Families of rows that turns and mirrors carry onto each other, the same ones carrying the whole set onto itself: the rest of each named row's family, in list order
5 families of 6 rows
Teza: [-11.5  18.4  -1.2   4.3   3.6  17.7 -30.6  -5.2 -13.4 -27.3   7.0   4.1
  11.8   1.9  12.8 -42.8  15.2  16.2]
gomut: [ -8.4   8.7 -10.6  10.0 -12.6  -3.5 -14.6  22.2 -17.2 -24.4  -5.4   3.9
  -7.6 -33.2 -17.2 -11.0  11.2  12.1]
kiza: [-13.3  11.5  16.3   0.8  17.6  -8.4 -13.8  -8.0 -34.6  -3.6   9.9  -7.3
  19.2  24.3   0.4 -18.0  13.6  29.4]
Nase: [ -0.7  10.5 -25.5  -3.1 -18.2   6.9 -21.4 -34.6  -1.9 -25.4  24.9 -37.8
   6.5  24.2  10.4 -26.7   7.4   8.9]
zuk: [ -7.2  22.0 -17.8 -11.6 -32.2  -1.9 -11.5 -11.2  -8.8  -2.6  23.5 -31.8
   6.6  19.3  41.1 -18.9  11.8  32.8]
pubo: [-13.4   3.0  -4.6   2.6  -1.9  10.2  -6.0 -13.3  -1.2 -26.3  33.2 -44.9
  13.1   7.5  18.6  -7.4  17.5  17.2]
Dobo: [  1.6  15.3 -23.1  -7.6 -27.4  -6.3 -10.4   7.6  -8.4  -2.7 -11.5  -8.7
 -26.9 -25.7 -25.2  14.2   1.8  -2.0]
lok: [  1.4   7.0   3.4 -35.6 -12.0  -0.6  -2.0 -33.9 -13.8  16.1  -2.1 -20.9
 -19.3   7.0 -11.0   1.9  30.5 -11.5]
notub: [ -4.5  10.2  -6.7  -3.2  -0.1 -14.0  -9.7 -26.6 -21.0   3.3  24.3 -41.7
  13.2  36.6  -1.4   6.7  -1.8  22.9]
lurip: [ -1.4  25.3 -26.4 -11.0 -41.1  -1.5 -15.9  13.5 -18.2  21.5  15.8   6.2
  -5.6 -19.5  -8.2   0.8 -13.4   9.4]
Venet: [ -3.6  30.6  11.4 -21.7  -2.5  -9.4   9.4 -14.5 -34.8   7.3   6.5   9.0
  -6.5  12.6 -25.2  12.8  12.7   6.2]
dinu: [ -3.8  -0.6  -7.0 -14.7 -16.9  -3.6 -13.8  -5.5  -5.5  29.1   4.0 -17.0
 -14.0 -18.2 -26.0  11.5   3.7 -13.4]
Vivun: [  2.5  19.4  -9.7 -22.4  -6.0   2.3 -17.6 -29.1  -7.5 -16.4 -22.6 -34.7
 -21.6  15.6  18.1  -0.9  25.5  17.7]
foro: [ -7.7  26.2 -12.0  -0.9 -21.7   7.7 -17.5  20.5 -32.4  -7.2  18.4  20.8
  11.0 -19.3   4.6 -24.0   1.8  22.6]
Kegog: [ -7.8  34.5 -13.9 -23.1 -29.2  11.5  -8.3 -23.9  20.2  -3.0   4.2 -27.5
 -19.7  10.4  26.3   4.7   8.3   7.8]
luri: [-13.2  17.6  11.0 -26.7  -3.7   9.6   2.5 -28.0   1.2  -7.2   7.7 -34.6
 -10.5  14.6  26.8   4.4  33.3  13.3]
vope: [  1.7  35.7  -9.5 -36.7 -27.9   5.0 -13.1 -26.0 -22.5  13.0  -1.4  -8.6
 -10.6  20.5  29.9 -12.1  21.2  18.8]
Pes: [ -1.6   2.5 -22.2  -4.3 -36.3  -7.7 -13.9  -4.9  -5.0   9.2  14.0  -1.4
  -9.9 -14.2 -32.6 -22.1   0.2 -15.1]
Bol: [-11.3   4.7  -2.8   1.2 -18.0 -28.0   6.9   4.1 -21.8  14.0  26.9 -11.3
   4.1   3.1 -34.3   5.4  -2.1   7.1]
gek: [ 13.1  24.1 -26.4 -32.0 -39.6  -4.5 -16.3 -23.5 -31.5  23.4   5.7  -5.1
 -11.3   6.6 -10.8  -8.3   3.8  -2.0]
fumob: [-19.7  13.5 -11.5  13.7 -21.2   5.5 -24.6  22.6  12.4   0.9   8.8   1.2
   0.8 -24.9   6.3 -19.0  -8.2  11.5]
mupi: [-10.1  36.4   5.0 -17.9  -3.9  -3.9   2.3 -12.5  -9.4  12.7   8.5 -21.4
  -9.1  20.0   8.9  33.0   0.1  22.4]
kitig: [-11.2  -1.9  -1.6  12.3  12.8  14.9 -19.1   2.8 -23.5 -27.5  28.3 -10.9
  21.1 -11.8  -9.0 -19.1  11.0  10.2]
zuvom: [ -9.7   3.1 -14.0   4.5  -7.5  -4.3 -18.4 -10.2   0.0 -28.5  -2.0 -44.9
  -3.5   9.6  27.2 -17.0  20.3  30.6]
Reb: [ -9.4  -3.9 -13.4  18.0  -6.9  -7.9 -17.6   7.6 -16.2 -37.6   5.3 -20.1
   7.2  -9.6  -1.8 -30.8  18.6  22.6]
mem: [-15.1   6.0   3.0   3.0   4.1  13.5 -21.3  20.5 -12.7   5.3   6.6   4.3
   2.3 -34.1 -13.9   2.9   0.8   3.1]
soz: [ -0.2  33.5  -3.1 -32.8 -24.3   9.0  -6.2 -24.5  -8.9   2.5  -9.5  13.1
 -26.2  -1.8  -9.3 -13.6  21.9 -10.3]
vokug: [ -4.4  10.5 -20.1   3.9 -23.9   0.1 -14.6  -1.5 -32.1 -19.9  34.2 -11.3
  21.0   7.6  12.8 -39.1  10.1  25.5]
zudug: [-25.4  13.6  13.7   8.7  -0.4 -15.6  -4.9  22.6 -11.9  13.9  15.3  -5.9
  11.6  -1.2   3.5   1.9   1.0  30.8]
vebar: [ 11.7  16.3 -21.2 -26.5 -21.2  -3.9 -14.8 -26.9 -15.2  -5.0 -18.9 -23.3
 -28.9   1.9 -16.9   9.7  14.1  -2.5]

Which other rows belong to the same family as luri? pubo, lok, dinu, kitig, mem
Which other rows belong to the same family as kiza? notub, Venet, Bol, mupi, zudug
Which other rows belong to the same family as Reb? gomut, Dobo, Vivun, zuvom, vebar
Which other rows belong to the same family as Nase? Teza, Kegog, Pes, fumob, soz

Families of rows that turns and mirrors carry onto each other, the same ones carrying the whole set onto itself: the rest of each named row's family, in list order
4 families of 8 rows
Noz: [  9.2 -28.5  -7.8  46.7   0.4  22.6  10.0  -0.2 -20.2  24.6  -5.5 -19.6
  -4.0  50.2 -23.4  -1.7  13.4 -22.6  21.8]
nafe: [ 11.7 -16.9  26.7 -11.0  40.1   6.4   6.6 -25.6   8.9  -3.4  22.9  -4.4
  30.6  15.2   1.1  -8.5  17.2  21.7   5.6]
buz: [ 11.6 -30.5  -7.7  40.9   0.6  25.9   9.5  24.6 -13.4  21.9  10.0 -17.5
  -7.9  43.5 -27.2   2.8   7.7 -22.3  11.2]
fone: [ 20.3 -25.2 -12.3  44.5 -15.5  18.5  17.8  -6.3 -20.1  23.5  -5.4 -19.2
  -0.1  59.0 -16.6   5.1  16.2  -5.9  21.2]
zatif: [ 19.6 -38.0  -5.6  39.1  -4.5  17.9   7.0   2.5  -7.0   8.4 -10.2 -22.0
  -7.0  56.8 -27.8   0.7   7.9 -18.5   3.5]
tani: [ 17.7  -6.8  16.2  -7.0  25.6  15.7   1.2 -12.9  -1.7  -6.2  35.4   0.0
  48.5  12.3  -0.2   3.8   6.2  26.1  15.4]
fodem: [ 20.5 -11.9  19.3  -9.5  27.3   5.2  10.5 -29.1   1.1  -3.9  20.9  -4.5
  35.3  22.3  10.6   1.8  20.8  33.4  17.0]
guva: [ 12.0  -9.4  18.7  -0.9  38.7  13.2   4.6 -25.1 -10.3  -2.3  18.7  -7.5
  38.4  19.1  12.1   7.5  23.0  23.4  33.7]
rofiv: [ 25.1 -37.2  -6.5  39.9 -12.3  14.7  10.6   0.2  -8.0   7.0 -10.8 -21.5
  -5.3  61.3 -23.3   3.9   9.4 -12.3   5.1]
vosuv: [ 22.1 -31.7  -8.7  37.4 -17.2  10.2  19.1  -5.8  -5.6  24.3  -2.9 -17.2
  -6.0  57.9 -23.1  -5.5  13.0  -3.9   0.8]
kibu: [ 26.5  -9.0  18.5  -5.0  28.7  18.8   2.8 -16.9  -8.9  -4.0  30.6 -11.2
  36.4  15.5   8.7  21.3   5.9  30.6  27.4]
zere: [ 14.5  -6.7  17.2  -5.2  28.3  20.0  -0.5 -11.3  -5.0  -5.5  34.0  -2.0
  49.1  10.0  -1.9   4.0   6.5  22.0  22.1]
Kunu: [ 14.7  -8.8  27.2  -7.3  37.6  22.9   0.5 -20.8  -7.0  -1.4  29.2 -12.5
  35.7  10.6   4.3   9.4   7.3  18.5  -3.8]
suv: [ 12.6  -7.0  25.4  -2.3  40.5  25.3   0.4 -20.9 -12.7  -0.8  28.4 -12.5
  38.3  10.4   6.0  14.4   9.1  17.4   4.0]
Rumal: [ 19.4  -7.7  24.7  -8.1  31.9  20.7   3.9 -24.2  -7.1  -1.9  28.4 -13.5
  38.7  14.2   8.5  13.7   9.6  24.8  -2.4]
puruv: [ 17.3 -30.1 -15.7  42.7   3.3  16.8  11.5   4.8  -7.6  23.2  -8.7 -10.3
 -16.1  48.6 -23.9   2.6  24.1 -12.8   9.8]
guk: [12.1 -7.1 18.2 -6.0 32.3 20.8 -1.5 -8.9 -2.5 -6.3 34.0 -1.5 47.6  8.7
 -4.0  0.4  6.4 18.8 16.8]
sar: [ 17.3 -18.3  27.8  -7.8  44.2  18.1  -0.9 -11.8   4.7  -2.0  32.9 -10.3
  27.4   5.9  -6.0   4.1   1.1  17.5   5.2]
Gimad: [ 28.0 -26.8 -14.0  36.5 -21.2  17.1  17.3  15.4 -10.1  20.1   9.9 -16.0
  -6.3  57.4 -18.6   9.8   8.9  -0.7   5.4]
zoni: [ 28.2 -15.0  23.0 -11.7  27.1  12.1   6.3 -19.3   6.0  -3.1  33.6  -9.3
  30.2  14.3   2.3  11.4   3.0  32.8   4.9]
Firez: [ 14.4  -8.4  18.7  -6.8  28.6  17.3   0.6 -10.0   1.2  -5.9  36.5  -0.7
  46.6  10.9  -3.8  -0.4   5.7  22.8  11.4]
mef: [ 19.8 -23.6 -14.2  43.0 -10.9  24.6  12.7  19.1 -20.3  20.5   7.4 -16.7
  -3.3  51.4 -17.1  13.0  11.2 -11.2  21.5]
Doziv: [ 19.4 -29.9 -14.3  41.1   0.0  13.2  14.9   2.8  -5.1  23.5  -8.2  -8.8
 -16.7  49.6 -24.6   1.8  22.9  -8.6   4.7]
Sib: [ 21.1 -28.4 -18.6  40.8  -2.4  13.6  15.6   1.5  -5.8  23.6  -9.2  -9.1
 -14.5  52.8 -22.2   4.9  25.7  -5.2   7.5]
remo: [ 22.5 -34.1  -8.8  42.6  -9.9  19.2   7.9   1.8 -13.3   7.2 -10.5 -22.7
  -3.7  60.4 -21.0   7.2  10.4 -13.6  14.5]
Depa: [ 10.8 -35.8  -3.7  39.6  -0.6  16.1  14.3  -2.0  -5.9  25.2  -3.4 -17.8
  -8.4  49.1 -30.6 -12.3  11.4 -20.4   1.2]
tun: [ 14.0 -11.8  22.8  -2.5  46.1  25.2  -2.4 -12.7  -8.2  -1.7  30.3 -10.8
  32.4   6.4   0.1  15.7   4.8  15.4  26.2]
defo: [ 17.7 -35.3  -6.8  42.2  -2.9  21.5   5.6   4.1 -12.0   7.6 -11.3 -23.1
  -5.5  55.3 -25.5   2.6  10.3 -21.6  13.5]
fegud: [  4.5 -14.8  26.1  -2.5  50.0  14.6   2.0 -20.5  -3.0  -2.2  20.1  -5.8
  32.2  11.4   2.2  -4.4  18.4  12.4  23.4]
fini: [ 18.8  -3.6  22.9  -3.6  33.9  22.8   3.0 -23.0 -14.3  -1.9  27.7 -13.0
  39.4  12.3  11.2  16.9  10.4  23.3   5.8]
miv: [ 19.6 -27.4 -17.5  43.2   0.7  16.0  13.0   3.2 -10.1  23.2  -9.4 -10.0
 -14.4  51.3 -22.4   7.0  26.1  -7.9  14.6]
lubuk: [ 18.4 -33.3  -7.0  34.8 -10.2  17.2  14.7  20.5  -2.4  21.6  12.2 -14.4
  -9.9  48.7 -28.1  -2.6   6.1 -13.2  -5.5]

Which other rows belong to the same family as zere? tani, puruv, guk, Firez, Doziv, Sib, miv
Which other rows belong to the same family as fodem? nafe, buz, guva, Gimad, mef, fegud, lubuk
Which other rows belong to the same family as rofiv? zatif, Kunu, suv, Rumal, remo, defo, fini

